One turn moves every row onto another: examples first, then more rows asked
J_627: [  6.8   8.5   6.3  -5.2 -13.8   8.1 -19.6  -7.3   5.5  28.9  -5.7  -9.4
  -2.3]
J_67: [  9.6  18.5  -4.6  -4.8  22.7  17.7  -3.6 -20.5   8.7   3.2 -12.3  -7.1
   2.5]
J_626: [ 11.1  -0.6 -11.6 -11.9  -3.1   2.9  29.5   5.3  -2.0   3.5   1.3  -0.8
   3.7]
J_73: [ -2.7  13.8  -3.1 -12.5  12.4  22.0  -7.0  -1.6  10.5  -4.2 -13.4   5.3
  10.6]
J_393: [12.9  1.5  5.2  2.1  7.7 -6.3 14.9 12.8 -4.5  8.1 -7.0 -0.8 18.9]
J_29: [ 12.2  15.7  -3.3  -1.1  19.3  17.7  -4.7 -17.1   0.5   1.5 -17.3 -12.7
   1.6]
J_538: [  6.6  12.2  -1.0  -1.5  12.1  18.4   7.8 -20.9   6.1   1.4 -14.5 -19.6
 -10.0]
J_55: [  3.1   8.7  -0.8  -8.6 -11.3   5.3 -16.0  -8.6  10.2  34.0  -3.5  -8.2
  -0.5]
J_738: [ -7.5   7.5   4.1   0.4   2.6  22.4  10.4 -15.0  15.2 -10.7  -2.6  -2.7
  -4.1]
J_617: [ -7.3   8.3 -22.7   3.8 -17.9   5.7  -3.6 -12.8   1.6   9.4   7.9  -2.3
  -3.5]
J_123: [ 25.1   1.9   7.6  -3.9   8.6 -12.6  15.7  -7.7  -0.5  18.7  -2.4  -1.5
   7.1]
J_3: [  4.8  17.6   2.4   4.2 -18.5   3.0 -13.1 -13.6   3.4  21.3   1.5  -6.9
  -9.5]
J_946: [ 26.9  -4.4   9.5  -2.3   6.4 -10.9   8.8 -10.1  -6.3  14.5  -2.1  -5.7
   6.5]
J_510: [  0.7  18.9  -4.6   2.1 -14.8  -2.4 -11.5 -14.4   7.4  27.3   2.8  -4.6
  -6.7]
J_428: [ -8.7  -5.0  -3.6  -6.5  -1.8  -2.4 -17.0   1.6  11.0  19.8  -8.0 -15.3
  10.7]
J_762: [ 11.9   1.3  -3.1  -4.5 -14.5   9.4  30.1   3.3  -0.4  12.8  -1.7   0.9
  -2.8]
J_573: [29.9  3.2 -2.4 -7.9  0.8 -0.8 21.1 -8.7 -3.9 18.3  4.6  1.0  1.5]
J_135: [ -3.1   7.4   5.4   0.9   2.3  11.2  14.5 -20.5  15.7 -12.6   0.7  -0.6
  -7.4]
J_630: [14.6  9.4  5.2  2.3  6.0 -9.9  6.0 12.5 -2.8 10.8 -9.4  4.0 18.4]
J_739: [  4.0  13.6  -1.0  -5.6  16.0  17.6   8.7 -23.1  14.6   3.5 -11.5 -13.9
  -8.4]
J_884: [ 30.7  -1.5  -0.7  -4.9  -2.6   0.3  15.3 -11.3  -8.8  13.2   6.7  -4.9
  -1.1]
J_754: [-12.0  15.1   1.8  -5.9   2.5  14.0  10.8  -8.6  18.4  -9.9  -7.1  -4.0
  -6.3]
J_792: [ 1.3  9.5  3.7 -5.5 16.3 23.0 -9.0 -2.9 11.7 -7.8 -5.4 -0.9 12.0]
J_805: [12.9 -0.5 -5.1  0.2 -7.0  7.1 30.6  3.7 -6.1  7.6  0.7  2.1  4.8]
J_86: [-10.2   3.7 -13.1   5.5 -20.5   2.1  -5.6  -9.0   2.0  12.9  10.4  -1.5
  -0.3]
J_12: [ -6.5   9.7 -12.7  -4.1 -20.5  -3.7  -5.9  -4.5   5.4   8.8  14.2   4.6
  -0.7]
J_607: [ -9.0  -6.9   0.0 -14.6 -11.4  -2.8 -13.5   2.7  11.2  19.4  -1.2  -0.7
   9.4]
J_42: [ 10.9   4.1   2.4 -13.4  17.0  21.0  -9.3  -2.9  11.7  -3.9  -4.9   0.7
  13.8]
J_143: [  8.6   0.7  -2.0  -4.8  10.5 -13.1  15.1   5.2  -4.1   3.4  -9.3   5.5
  17.1]
J_380: [ -7.8  -5.9  -3.5  -4.3  -8.9   1.0 -17.2   4.2   7.3  20.3   1.5  -9.9
  13.2]

J_626 turns into J_73
J_510 turns into J_123
J_617 turns into J_630
And these:
J_538 turns into J_627
J_792 turns into J_86

